rotation ticks, each row followed by its count of ticks
The counts run from 0 to 255.
[ 38  -3   0 -40 -20  -4   1   0   4  -3 -11   7  -4  40  -8 -15 -18   3
   6  -5  -8 -25  18  18 -15 -14  -9   2   0   3  -3  -5  -8 -11 -17  20
  12   3 -19  27 -11   8 -14   2 -43 -18  -3  24 -34  16  14  -8  -2 -26
 -25  23  -8  15  11  19  12 -15   2  12  -3  -3   7  -2   9   6  10 -12]	189
[ 25  11   3 -36 -20 -12  -9   0   4  14  -8  11   3  23   8   0 -27  -9
   9  -5 -14 -23  26  19   2 -19 -24  19  -4  12  -9 -13   1 -16 -11  27
  -9   6 -11  32 -17  19 -28   9 -16 -20  -6  32 -22   7  14  -7   1 -21
  -6  25   1  18   9  18  24 -16 -19   7   2  -7  18   6   0  25  20  -9]	76
[ 13   6  -7 -44 -21  -8   0  -4   3   8 -15 -19  -6  32 -18 -10 -23  16
   5   5 -22 -26  11  13  -5   7 -12   1  -6  28 -10  20   3 -13   0  28
  -7  -6 -10  17 -22   5 -32   7 -19   9  -7  17 -25  -3  21 -15  12 -19
 -25  19 -15  24  16  34   0  -5  11   3   7 -18  -6 -15   2  16   6 -16]	127
[ 25   4   5 -40 -23 -12  -9   4   5   3  -4   5  12  27   4  -3 -15  11
  16   6 -19 -28  14  25 -23  -9 -40   4 -13  15  -3   6   8 -12 -16  21
  -5  16  -6  18 -22  17 -35   6 -17 -21   4  17 -28   2  18 -16 -13 -21
  -4  24   2  24  13   9   9 -19 -15   0  13  -2   8   4   5  17  20   1]	226
[  5   8   4 -45 -26 -16  -7   5  10  23  -7  -2  12  23   6   1  -8  15
  15  10 -26 -27   6  22   0  -3 -19  12   2  25  -7  14  22 -16 -14  26
  -7  23  -3  16  -9  17 -39  15 -11 -15   4  12 -32  11  11 -24   1 -22
   4  12 -11  23  14  29  11  -8 -11   3  14 -10   8  -9  -1  25  11  -2]	233
[ 40  -6 -14 -48 -18  -7   5 -17   3   6  -9   8  -9  29  -8 -10 -15  12
  11   1 -10 -15   6  20 -13  -7  -9  -6 -17   4  -9  13  -2 -16 -13  26
  18  14  -5  23 -14   3 -14   3 -26 -20 -15  14 -33  21   6 -15  -5 -36
 -28  11   6  25  12  22  10 -13  -4  -4  -5  -9   6 -17   7  15  15 -13]	38
[ 28   4   9 -41 -11 -14  -5  11   2  11 -13   3   5  32   9  -5  -4  -1
  11 -10 -17 -25  13  30   3 -22 -18   7   4  11   0   1   5  -9 -11  26
  -7  12 -11  20  -4  16 -32  -1 -34 -26   2  32 -23  12  11 -13   1 -25
 -12  19  -8   7   6  16  21 -11 -12   8   3 -11  18  10  11  28  29  -5]	78
[ 24  -7  -3 -42 -17  -7   4  -9   7   1 -16  11 -18  30  -5 -13 -17  12
  -1  -4 -25 -15  12  15 -11  -2  -9   4  -8  16 -13  12  21 -13 -21  35
  15  21 -19  19  -6   4 -21  15 -25 -21 -17  16 -27  10  16 -18 -12 -33
 -16  10  -5  24   9  21   7 -10  -7   7   6  -7   4 -19   4   8   8 -21]	40
[ 22   7   9 -47 -16  -8  -9   3   6  26 -10  12  16  24  12  -1  -5  10
  15  -2 -10 -30  -5  30  -4 -10 -14   8  11   8  -1   7   2 -10 -11  27
   0   9  -9  18 -20   7 -35   1 -25 -23   2  29 -30   5  17 -13   6 -21
   2  14   7  16  17  22  22 -13 -11   1   4 -22   2   3   9  26  18 -15]	5
[ 33   4   8 -31 -20 -15  -4  -1  -3  24 -13 -11   2  33 -19   8 -16   3
  11  13 -14 -30  20  11   4 -19  11 -14   4   2 -27  17  14   6 -18   5
  -5  11  -4  25 -15   3 -12  15 -25  -5 -16  20 -36  12   7 -21   9 -31
 -10   7  -1  15  15  18  22 -15  -6   2 -13 -12  23 -11   8  17  18   6]	172
[ 34  -7  -3 -48 -13  -6  -1  -8   1   8 -16  15  -7  28 -11 -13 -12   7
   7  -1 -16 -15   7  21 -11 -12  -7 -14  -5  -3 -10  11   3  -5 -21  22
  17  17 -13  15 -14   0 -21   8 -34 -24 -20  21 -35  12  11 -11  -8 -40
 -21  11   4  21  14  18  12 -12  -2 -11 -10  -9   8 -15  12  13  13 -14]	37
[ 25   8  -3 -26 -26 -24  -7  -5   2  11 -18 -16  -6  44 -18   4 -17   4
   8  14 -18 -32  21   5  -4 -14   2  -5   2  26 -27  12  27  -3 -17  19
 -14  16  -9  24  -7  11 -16  20 -15   1 -15  17 -26   5  12 -20   6 -23
 -14   7  -9  23  11  17  13 -16 -16  16   3  -9  13 -13   7  11  10   4]	169
[ 24   8   9 -46 -16 -15   9   2   2   4 -23 -13  -7  39 -28   0 -26  -4
   7  16 -24 -26  35   9  -5  -8 -10 -10 -11  13 -14   8   9   8  -6   6
 -12  -3  -5  16 -18  10 -31  14 -25   4 -16  22 -19  -8  20  -1   4 -27
 -17  30 -13  12  13  18  11 -11  -6  11  -7 -11   9   0   9  11  15   0]	59
[ 18  12   4 -41 -25 -17 -11   5  11  22  -3  -2  10  25  10   3 -12  17
  23   3 -17 -30   6  22 -10  -2 -22   9  -4  22 -14  17  19 -17  -9  34
  -7  17  -6  21 -19  18 -31   8 -14 -11   9  17 -27  11  12 -28  -2 -16
  -2  18   2  20  12  21   9 -10  -7   5  16 -13   7  -8   2  27  21 -10]	232
[ 24   9   3 -39 -20 -21  -4  11   3  21 -10 -24  13  35 -12   3   0  15
  18  18 -13 -44   4  21  -5  -5  -8 -10   5  20 -13  28  16  -6 -15  18
  -7  12   2  10 -16   7 -26   2 -23  -7   4  12 -35   4   9 -29   4 -16
 -12  10  -7  13  17  21   6  -9  -6   9   5 -19   3  -5  13  17  15   4]	240
[ 27   5   1 -27 -20 -10   7  -6 -12  14 -20  -2  -6  38 -17  -1 -13   5
  -4  13 -21 -33   4  13  -4 -11   1  -8   1  15 -17  15  23   5 -23  17
   1  14 -12  12 -14   0 -27  22 -14 -12 -21  18 -37  -7  15 -16  -4 -33
  -1  -2  -9  34  21  15  18 -15 -11 -12  -5  -3  25 -20   6  19   2   4]	26
[ 29   6  10 -27 -23  -9   2   9 -16  -2 -21  -3 -14  32  -7  -3 -26  -4
   5  -9 -20 -28  13  18 -16 -11 -35   8 -19  19 -12   9  18  -3 -13  34
  -5   3  -4  13 -23  11 -33   2 -16  -8  -8  19 -14 -12  18 -18  -7 -26
  -8  32  -9  24  13   9   5 -13  -7  -9   9   1  21   1   7  26  22   2]	216
[ 26  12   9 -26 -28 -18 -19  -4   2  19 -11  -2   3  32 -13   7 -14  17
   7  10  -4 -36  13  16  -6  -3   2 -13  10  21 -27  11  24  -4 -13  13
 -11   8 -13  21 -30  -1 -22  10 -14   0 -11  22 -36 -10  26 -18   6 -15
  -9  13   5  27  23  22  18 -20  -8  -6   0 -16   9 -15   1  21   3  -7]	19
[ 20   5   9 -37 -13 -11  -8   3   2  12 -15  12   5  25  17  -6 -16 -11
   8 -11 -19 -22  15  27   4 -25 -20  15   6  15  -6  -1   5 -11 -14  29
  -9   9 -15  29  -8  17 -35   5 -25 -19  -4  36 -21   9  12  -9   5 -27
  -5  16  -5  12  10  16  24 -13 -14  11   2  -9  14  12   9  26  20  -9]	77
[ 26  18  -2 -21 -21 -15   2   1  -9  17 -23 -17  -1  37 -10   1 -15   4
   3   7 -17 -36  -4  18 -10  -2  -2   2   4  14 -21  21  30   2 -34  31
  -4   7  -8  17 -15   2 -29  13 -20   0 -15  22 -25  -4  14 -29   4 -23
  -2   5  -5  23  14  19  10 -14  -8   8  10 -17  13 -11  14  17   5  -6]	248
[ 11   0  12 -54 -17 -14  -3   0   7  11  -9   7  -8  27 -22  -1 -15  16
  13   6 -27 -16  31   9  -4   0  -6 -18  -1  11 -14   9  22   4   0  14
   0  17 -21  19 -19   4 -24  20 -33  -4 -11  17 -22   1  19  -8   2 -31
 -11  24 -11   6  14  31   9  -2  -2   9  -2 -17   4  -5  -5  13  12 -27]	51
[ 22  13   5 -37 -20 -19 -12   5  14  14  -9   5  13  34   4   3   0  18
  11   6 -11 -37   2  23 -10  -2 -15   7  12  27  -5   8  18 -10 -15  24
 -10  16 -13  14 -19   8 -36   4 -23 -19   5  26 -30  -7  20 -18   2 -14
  -2  11   3  21  15  22  17 -13 -14  10  13 -21   0  -5   4  21   9 -16]	9
[ 31  16  -9 -19 -28  -8   0 -12  -9  14 -20  -6   3  37 -12  -8 -30  -5
   3  14 -14 -28   8  18 -12  -7   1   4   0   4 -22  11   8   4 -29  22
   6   3  -6  24 -21  -2 -27  17 -15  -5 -23  28 -39  -3  19 -19   5 -23
  -4   6   7  31  19  17  16 -25 -11   4  -6 -14   9 -11  12   9   0  -8]	252
[ 26   9  -4 -48 -18 -15   5   4   3  20  -3   6  17  30   1   4 -13  12
  12   9  -5 -30  -3  23  -9  -5 -23  19 -11   7   4  11  -7  -5 -16  26
   2   6  -2  11 -14   8 -34   6 -21 -26   3  19 -32   6   7 -18  -2 -22
   2  18  -2  21  20  13  16 -11 -15  -4   8 -20  14   3   4  29  20   4]	1
[ 23   9   3 -46 -17 -12   7   8   0  13 -11   8  11  28   4   3  -6   7
  14   6 -17 -36  -7  27 -12  -6 -21  16  -4   6   2  15   8  -3 -20  36
   1  11  -6   7 -12   5 -36  -1 -27 -27   0  24 -27   1   7 -20  -3 -21
   1  16  -3  17  15  17  16  -9 -13  -1  10 -20  20   6  12  30  18  -8]	0
[ 31  12  -6 -25 -30 -12  -4  -4  -3  24 -14 -21   9  31 -16   1 -21   6
  14  14  -8 -42   3  20  -5  -5   2  -5  -3   6 -26  21   7  -5 -16  17
  -3   2   4  22 -22   5 -22   6 -17   4 -12  16 -39   6   8 -24  11 -17
 -14  12   5  23  20  25   9 -17   1   6  -3 -19  10 -11  15  18  13  -2]	246
[ 16   6  19 -28 -19 -10  -1   2 -13   0 -15  -6  -9  30 -18  -4 -31  -4
   5   3 -23 -30  25  15  -7  -6 -21   3 -11  20 -14   2  12   4 -11  20
 -11  -3 -12  18 -30  10 -33   8 -19   2 -12  22 -19 -14  27 -11   2 -25
  -7  29 -15  24  12  18   7 -12   0  -5   0   3  20   3  -5  26  12   0]	211
[ 15   0  -1 -43 -23  -2  -1  -5   1   7 -12   2  -6  25  -1 -20 -21  12
   7  -9 -25 -20   8  26  -7   6 -12   9   3  15  -5   9   5 -20 -14  36
  13   7 -19  22 -19   7 -30   9 -28  -9  -3  19 -39   8  21 -25   4 -27
 -17  13 -11  23  12  29   4  -5   8   8   8  -6   0 -12   1  16   4 -30]	118
[ 37   7  -4 -23 -30 -20  -8  -7  -7  17 -14  -5 -10  37 -17   5 -15  12
   1   4  -3 -33   5  12 -14  -5   2  -8  -4  18 -29  21  25  -2 -17  30
  -4  12 -11  15 -23  -5 -14   7 -12  -1 -16  15 -27  -9  13 -28   2 -19
 -13  10   7  30  20  21  13 -14  -3 -10   1 -14  16 -23   2  26   8  -7]	24
[ 26   1  -2 -36 -25 -10   0  -6   1   5  -8  19  -7  29  -9  -2 -25   7
   1   2 -12 -19  21   7  -7  -5   0  11  -2   1  -6   2  10  -5 -22  24
  16  14 -21  25 -11   0 -10  17 -37 -21  -8  21 -36   9  12 -22  -3 -32
   1  17 -12  18  14  17  20 -12  -7   6   0  -3  29  -8  -8  20  11 -14]	186
[ 23   0  -5 -43 -18 -11   9  -7  -1  11 -14  11  -4  34  -7  -7 -22   1
  -2   5 -21 -15  18  17  -2 -10   0  12   2   2   2  -3   0  -6 -23  19
  17   9 -19  29  -4   9 -20  19 -38 -23  -9  25 -42  14  12 -15  -1 -38
  -6   8 -18  27  11  19  24 -12  -6   8 -10  -1  25  -6  -3  20   4 -11]	187
[ 33   5   0 -24 -13 -11  -5  -2 -12  16 -25 -19  -3  39 -16  -8  -3   6
   1  10  -9 -38  -2  22  -2 -16   3 -18   6  19 -22  21  12  -5 -19  15
 -10   3  -2  14 -14   3 -25   5 -17   0 -15  22 -35   0  17 -18   7 -29
 -23   1   0  29  15  19  14 -14   0  -7  -4 -14   8 -20  20  19  11   6]	22
[ 27   6   5 -41 -11 -14  22   3 -10  10 -27 -12 -11  36 -23   0 -28  -9
   5   5 -25 -26  16  11   8 -15  -9   4 -17  11 -11  14   8   8 -11  27
 -11   1  -3   9  -3   8 -29   5 -25  -4 -15  28 -14   4   5  -9   8 -33
  -9  19 -13  11  12  21  13  -3  -9   3  -5  -9  25   3  12  27  25   3]	63
[ 35   2   3 -28 -16 -12   6  -8  -8  11 -19  -3  -4  40 -21  -5 -11   6
  -1  15 -13 -32   3  20  -8 -16  -2 -19  -3   9 -21  14  11   3 -23   5
   5  10  -9   9 -19   0 -27  14 -21 -14 -20  21 -39  -6  22 -12  -6 -33
 -10   5   1  32  20  10  15 -17  -7 -16 -11  -5  14 -18  14  18   7   9]	27
[ 25   6  -1 -45 -17 -13   5  -5  -4  19 -15  15  -7  22  -6   8 -24   0
   5   5 -19 -21   4  20  -2  -4 -20  13 -17  12  -6  11  17   1 -18  38
  -3  11  -4   5 -11   4 -38  14  -4 -19 -19  23 -18   0  11  -8   0 -29
   1  14   3  25  17  17  19  -8 -19 -13   5 -17  24  -7   2  32  19  -5]	145
[ 26   5  -2 -47 -12 -10  -3  -6  -2  22 -16  11  -4  22  12  -5 -19  -1
  10  -6 -23 -16   4  29   5 -15 -20  10  -7  14 -10   6   7 -12 -13  36
  -5  15  -3  17  -9   9 -40  10 -12 -24 -16  32 -14   9  10  -9   0 -28
  -4   8  11  18  12  21  22 -10 -14  -6   2 -18   8  -2   7  26  22 -12]	150
